In the data rows, 128 means zero.
Here is a table of points, one per row:
[ 95 114 161 122 158 133 101  94 113 110 127 125 121 157  95  97 119 143
 127 165 118 131 140 174 139 123  96 154  86 141 179  41 183 111  87  94
 131  66 156 164  83  44 113 124  87 140  68  94 120 148  89 112 120  69
 157 170 153]
[138 119 112 182 150 137 107  64  94 107  82 180 184 159 147 155  70  84
 176  72 139 131 105 108 151 102 141 132 117 193 140 197 128 155 150 137
 174 137 139 150 155 115  79 105 132 134  81  89 118 138 167 130 167 108
 152 118 107]
[150 141  92 135 140 144 121 172 102 137 120  90 142 112 124  95 105 107
 137 138  62 176 118 126 118 150  77 118 149  98 150 114 171 113 230  99
 121 143 116 168 175 203  36 133 121 138 106 111 154 118 120 133 130 109
  79 150 105]
[192  91 100  66 154 117  94 108  91 153 103  99 119 144 152 118 130 183
  92  87 170 125 137 159 139  60 177 125 127 130 139 146 159 139 152 154
 157 106  81  85 130 119 119  93 129  73 108 158 169 196 144 152 116 136
 136 138 122]
[101 120 119  39 151  79 132  98 123  98 157 142 119 141 125 135 141 109
  96 122  76 145 195  69 190 143 199 172 101 162 142  96 110 110 170  94
 117 136 110 199 138  97  78 141 138 158 106 140 101 112 102 153 117 190
 157 114 102]
[187 130 135 155 127  84 145 112 168  73 143 127 126  95 148  84 122 118
 133 122  46  87 145 131 131  97 116 112 164 114 130 144  98 178 170 209
 111 114 142 106  52 121 113 127 173 147 152  89 155  87 108 105 113 138
 171 157 147]
[146 126 109 147 157 121 136 199 171  93 190 162  99 124 141 164 116 151
 157 144 162 113 161 146  98  93 119 128 121  84 209 126 138  99 128  99
 187 133 109 102 136 110 100 144 115 140 172  80  67 117 173 151  97 114
 121  60 114]
[149 153 174 163 113 135 216 131 131 124  96 139 151 157 135 125 163 154
 109 146 129 123 212 107  56 123 116 229 122 150 110 162 114 130 148 150
 173 156 118  90 115 137 121 117 134 175 104 168 110 150 142 123 133 127
  92 176 141]
[139 158 110 187 105 104 114 212 111 103 121 125 102 113 156  93 105  75
 132 110 136 166 109  95  79 117 140 135 119 168 147 138 133 104 145 180
 106  58 173 105  84 137 179 138  74 146 132 186 158 135 125 163 155 165
 152 108 137]
[196 108 151 146 152 100 188 113 122 100 133 105 168 149 127 153 158  59
 161 139 139 153  72 158 131 155 185 129 141 146 118 140 143 184 106 126
  40 119 141 128 113 136 113 144  85 113 105 144 107 145 144  73  69 117
  72 106 142]
[121 128 136 128 134 120 132  91 116 126 138  57  90 155 155 101  86 136
 141 184 133 103 118 115 136 111 102  85 141 151  86 113 124  92  34 142
 112 148 173 152 127 124  73 131 164 137 138 179  69 155 154 187 188 127
 113 113  81]
[177 168 122 144 127 185  72 160 120  68 159 143 120 189 124 147 135 172
  56 188 152 170 100 159 145 116 151  86 115 169  94 132 129 152 133 123
 172 144 125 195 134 141 114 107 114 161 174 127 136 109 147 119 139 159
 118 168 139]
[ 90  75 180 105  67  94 139 116  59 165  77 133 100 113 177 134 103 162
 130 138 146 111 127 162  96 113 166 132 129  79 163 112 105 133 128 137
 115 128 133 167 123 188 134  86 103 156 154 119  74  39 123  78 159 152
 133 138 164]
[149 153 100 181 188 185 138 176 136 250 196 146 123  83 137 112 118  92
 121 108 150 124 144 116 213  98 127 142 187 121 109 110  97 104 143 146
 134 111 153 132 101  96 145  88 113 124 148 116  88  91 140 108 124 106
 100 143 175]
[ 98 136 179 154 135 165  46 131 109 100 114 100  99 123  93 152 180 126
 110 158 134  92 105 137 123  89 128 158 176 106 142 165 119  73 160 138
 161 100 151 151 102 124 170 127 207 127  92 152 137 107 184 139  92 126
  56  87 106]
[ 62 114 123  93 111 118 167 159 132 102 152 123 174 145 109 139 192 113
 188 147 133 139 131 207 125 120 118 144 186 137 148 137 118  75 142 174
 124 139  80 174 167 123 148  39 156 133 176 129 141 189  86 113 156 137
 189 115 130]
[144 136  91 143 187  95  88 116  99 156 154 150 108  78 132  99 143 132
 168 180 106 126  94 134 122 108 166 135 103 120 139 144 123 122 114  90
 124 166 105  99 120 143 175 146 109 162  94 129 151 142 176  74 153 166
 149 217  81]
[161 119 151 105 107  85 136 146 103 119 137  98  80 129  64 131 138 103
 148 102 154 114 181 137 166 128 128 125 122 158 143 105 155 191  95 116
 148 118 210 147 200 158 189 162 185 133 161 119 137 116 113  91 200 125
 108 128 144]
[128 104 120  80 171 166 192 147 152 141  81 160  75 111 115 157 119 151
 135 172 130 124 120 127 105 130  99  98  98 160 116 146 198 129 152 155
  78 159 118 177 118 121 195 145 162 172  65  91  93 133  94 186 126 112
 116  91 167]
[131 150 119 143 131 200 167  93  81 133 170 154 120 143  84 147 132 156
 134  59 111 114 122 117 121 161  99 151 116  80 156 129 144 106 114 171
  51 130 147 111 141 126 118 143 123 163 163 117 174 166 190 186 128 171
 177 117 185]
[101 185 131 154 120  92 115  89 140 182 140 126  58  86 118 143 117 117
 165 126 129 148  96 146 133 117  71 178  74 143  71 135 122 215 114 145
 137 106  94 106 132 147  63 123 112 144 129 107 157 134 110 131 102 168
 153  73 148]
[ 95 108 127  76 150 150  92 141 156 123  67  86 156 151 170  74 177 101
 149 157 150 141 164 105 151 195  72 136 164 136 155 140 150 178 116 125
 130 165 103 151 129 103 127 189  86  82 157 176 138  74 200 154 126 120
 200 130 133]
[125  89 148 167 112  66  93 107 190 133  98 107 150  92 142 126 100 132
 110 104 128 135 136 154 117 170 151  90 149 108  70 104 107 126 158 157
  91 102 126 113 214  88 132 146 114 223 155 122 141 155 151 143  89 112
 133 133 129]
[110 156  60 129  70 140 142 117 158 113 131 180 152 138 127  51 124 176
 187  87 164  93 127 135 142 171  96  90 111 118 139 134 132 174 134  75
 126  95 146 114 129 122 169  73 140 119  99 178  93 139 125 119 103 176
  87 123 125]
[186 152 114 162 135 114 138 157 117 140 103 105 149 125  38 122  79 131
 108 163 131 109 111 100 166 174 137 134  96  70 138 169  54 103 156 179
 167 120  89 126 139 106 145 154 124  79 134 128  53 131 101 127 125  91
 131 135 165]
[125 123  58 112  51 105 161 113 114 119 112 150  91 111 122 128 123 130
  77 133 135 181 144 179 141 192 136 154 175 138 121 120 114 155 135  98
 138 127  95 122  54 104 121 112 152  99 107  93 160 123 189 113 181  90
 142  87  97]
[107 124 140  78 162 195 149  97 121  84 134 139 118 103 157  78 158 129
 122 109 155 140 141 115 118  79  85  89  87 167 136  41  45  82 125 126
 108  96  70 139 153 122 146 171 128 114 113 105 113 134 120 111 164  99
  92  98 153]
[122  82 158  98  98  89 115 149 123 128 183 153 117 150  73 129 123 101
 149  92 177 177  88  48  33 118 106 110 194 107  98 120 149 142  84 140
 122 121  95 144 136 117  95 120 171 120 131 106 122 108 149 118  84 118
 137 185 111]
[106  95  94 156 158 147  65 178 147 139 118 126  94 189 123 123 134 128
 126  75  63 117 164 144  78 140 166 126 116 126 114 142 122 122 122 121
 105 207  79 116 122  93 101 145 104 115 117 140 135 139  79  72 146 115
  84  97 179]
[144 149 187 137 105 147 137 154 110 126 135 161  47 162 164  82 155 131
 152 117 120  70  71 122 163 144 157 120 122 143 127 146 158  78 174 112
 115 124 107  86 146 117 123 153 128 133 166 109 111 124  95 134 108  67
 130 157  61]
[ 95 115 101 131 124 117 115  84 154 127 180  44 184 115 122 131  85 205
 157 109 160 131 119 100 133 119 175 168 142 150 116 176 147 121 146 149
  98 131 134 117 102 141 130 187  88 148 156  74 142  98  80 101 133 126
  97 131 110]
[171  88 151 177 104 123 111 166  82 128 157 163 204 102 129 134 133 149
 108 127 122  75 141 125 142  79 120 161  80  90  58 109 140 137  91  86
 108 128 102 182 115 161 152 163 145 113 138 160 141 116 110 156 142  99
 160  82  78]
[100 181 184 134 145 152 115 149 118 144 129 169 164 137 184 156  85 146
 143 103  79 230 172 168 148 167 124 108 144 115 154 103 146 139  78 180
 124 113 125  94 127 151 148 161 195  74 109 113 130 137 109 156 104 153
 116 137  90]
[159 192 132 122 125 136 131 107 132 182 102 121 157 159  99 125 158 158
 167 131 122 115  99  96  69 126 164  63 151 136 110  45  95 169 184 110
 150 173 211 117 112 122 163 122  96  95  82  95 125 133 143 143 114 118
 192  90 100]
[ 73 135  99  56 149 152 145 137  59 112 137 127 156  98 143  93 135  85
  50 134 147 144 128 134 117 126 109  91 141  99  93 166 145 120 112 121
 178 146 171  78 132 109 139 115 113 169 110 119 124 154 123  50  80 126
 181  67 114]
[ 87 171  92 113 133  53 155 100  89  84 112 155 125  91 158 172 142 159
 149 108 138 137 119 123 151  82 100 122 103  91  82 103 143 102 129 120
 116 188 165 119 132  87 152 146 118  86 123 149 129  93 124 174 142  66
  74 172 171]
[126 114 191  99 101 123 125 118 175 137 171 177 159 126  88 140  85 120
 110 151 108 126 102 158 156 116 148 111 159 156 141 135 132  96 140  91
 196 129 109  93 100 187 116 159 100 148 117 204 153 144 116 179 141 116
 119 136 211]
[148 128  92 142 149 147 179 126 125 182 120  98 135 148 190 151  98  99
 177 143 106 125  96 113  89 137 167 157 119  93 135 134 118 135 121  75
 184  77 124 127 132  78 109 182 183 150 161 143 214  83 106 107 103 145
 124 141 149]
[139 113 156  88  82 178 112 173 161 141 117  99 166  74 125 155  96 135
  89 113  75 122  41 121 134 117  98 187  91 162 167 110 122 146 114 124
  90 176 138  94 158  86 115  76 144 130 129 135 130 112 166  95 146 162
 125 140 113]
[ 91 130  82 116 162 107 140  59 152 162 163 148 154 156 121 173 125  71
  54 115 117  86 100 139  90 152  95 128 123 142 143 100 178 152 149 137
 150 105  84  91 114 169 184  79 144 108 180 160  83 143 142 125 151 128
 113 123  89]
[147 185 105  69 108 102  98 132 178 172  98 150 115 148 136 177 128 135
 117 123 162  84 154 169  98 163  61 113 121 156 136 167  91  64 111  79
  88 117 195 172 126 176 124 124 134  97 144 122 122 143 121  79  71 129
 149 136 120]
[117  54 148 124  53 165  92  82 147 148 184 120 111 131 184 144 194  82
 133 127 126 137 162 129 141 141 128 113  82  80 137 172  99 151 127 179
 151 139 162 117 136 123 132 107  81 104 107  90 131 167  98 180 137 129
 112 157  94]
[135 136 165 106 206 131 140 141 174  85  80 103 149 126  99 134 145 105
 132  92 189  94 135 126 121 196 142 100  90  99  60 114 106  83 117 102
 135 119 151  96  84 162 111  50 113 114 108  96 172  89 113 168 167 171
 135 136 113]
[144 159 128 177 101  88 112 137  78 104  92  79 134 101 150 167 158 136
 112 148 110  81 129  70 148 133 109  90 196 151 160 114 149 115  34  80
 143 134  78 120 142 150 164 112 105 156 120  94 118 119  90 146 117 162
 131 117 167]
[ 67 124 111 125 108 148 149 139 133 142  60 174 120 128  69 112 142 135
 156 147  69 123 148  80 143  78 173  90 109 151 109 148 142 143 103 147
 126  80 118 123 120 134  91 134  98  90 197 104 148 158 174 124  91 127
  86 154  99]
[ 70  72 131 209 155 148 160  99 173 109 128 121  77 161 118 139 125 155
  61 144 164 172 111  90 139  85 146 121 158 112 168 120 108 142 136 106
  99 163 156  92 161 169 121 118 150  74 100 177 156 128  94 118 100 125
 189 142  96]
Along one direction, these points spread out more than along any other. Take the direction at right angles to it along which they spread out most. Go by this last direction. For each point below, how far along it does it lie, from 0 to 99? The average is 50, and the first point in the table lies past the average. One standard deviation of the points above along it is 16.
[144 149 187 137 105 147 137 154 110 126 135 161  47 162 164  82 155 131
 152 117 120  70  71 122 163 144 157 120 122 143 127 146 158  78 174 112
 115 124 107  86 146 117 123 153 128 133 166 109 111 124  95 134 108  67
 130 157  61] 71
[125 123  58 112  51 105 161 113 114 119 112 150  91 111 122 128 123 130
  77 133 135 181 144 179 141 192 136 154 175 138 121 120 114 155 135  98
 138 127  95 122  54 104 121 112 152  99 107  93 160 123 189 113 181  90
 142  87  97] 23
[139 158 110 187 105 104 114 212 111 103 121 125 102 113 156  93 105  75
 132 110 136 166 109  95  79 117 140 135 119 168 147 138 133 104 145 180
 106  58 173 105  84 137 179 138  74 146 132 186 158 135 125 163 155 165
 152 108 137] 53
[187 130 135 155 127  84 145 112 168  73 143 127 126  95 148  84 122 118
 133 122  46  87 145 131 131  97 116 112 164 114 130 144  98 178 170 209
 111 114 142 106  52 121 113 127 173 147 152  89 155  87 108 105 113 138
 171 157 147] 46
[171  88 151 177 104 123 111 166  82 128 157 163 204 102 129 134 133 149
 108 127 122  75 141 125 142  79 120 161  80  90  58 109 140 137  91  86
 108 128 102 182 115 161 152 163 145 113 138 160 141 116 110 156 142  99
 160  82  78] 72
[ 95 108 127  76 150 150  92 141 156 123  67  86 156 151 170  74 177 101
 149 157 150 141 164 105 151 195  72 136 164 136 155 140 150 178 116 125
 130 165 103 151 129 103 127 189  86  82 157 176 138  74 200 154 126 120
 200 130 133] 26
[177 168 122 144 127 185  72 160 120  68 159 143 120 189 124 147 135 172
  56 188 152 170 100 159 145 116 151  86 115 169  94 132 129 152 133 123
 172 144 125 195 134 141 114 107 114 161 174 127 136 109 147 119 139 159
 118 168 139] 66
[126 114 191  99 101 123 125 118 175 137 171 177 159 126  88 140  85 120
 110 151 108 126 102 158 156 116 148 111 159 156 141 135 132  96 140  91
 196 129 109  93 100 187 116 159 100 148 117 204 153 144 116 179 141 116
 119 136 211] 65
[110 156  60 129  70 140 142 117 158 113 131 180 152 138 127  51 124 176
 187  87 164  93 127 135 142 171  96  90 111 118 139 134 132 174 134  75
 126  95 146 114 129 122 169  73 140 119  99 178  93 139 125 119 103 176
  87 123 125] 34
[101 185 131 154 120  92 115  89 140 182 140 126  58  86 118 143 117 117
 165 126 129 148  96 146 133 117  71 178  74 143  71 135 122 215 114 145
 137 106  94 106 132 147  63 123 112 144 129 107 157 134 110 131 102 168
 153  73 148] 30
[161 119 151 105 107  85 136 146 103 119 137  98  80 129  64 131 138 103
 148 102 154 114 181 137 166 128 128 125 122 158 143 105 155 191  95 116
 148 118 210 147 200 158 189 162 185 133 161 119 137 116 113  91 200 125
 108 128 144] 59
[ 91 130  82 116 162 107 140  59 152 162 163 148 154 156 121 173 125  71
  54 115 117  86 100 139  90 152  95 128 123 142 143 100 178 152 149 137
 150 105  84  91 114 169 184  79 144 108 180 160  83 143 142 125 151 128
 113 123  89] 30
[139 113 156  88  82 178 112 173 161 141 117  99 166  74 125 155  96 135
  89 113  75 122  41 121 134 117  98 187  91 162 167 110 122 146 114 124
  90 176 138  94 158  86 115  76 144 130 129 135 130 112 166  95 146 162
 125 140 113] 41
[149 153 100 181 188 185 138 176 136 250 196 146 123  83 137 112 118  92
 121 108 150 124 144 116 213  98 127 142 187 121 109 110  97 104 143 146
 134 111 153 132 101  96 145  88 113 124 148 116  88  91 140 108 124 106
 100 143 175] 81
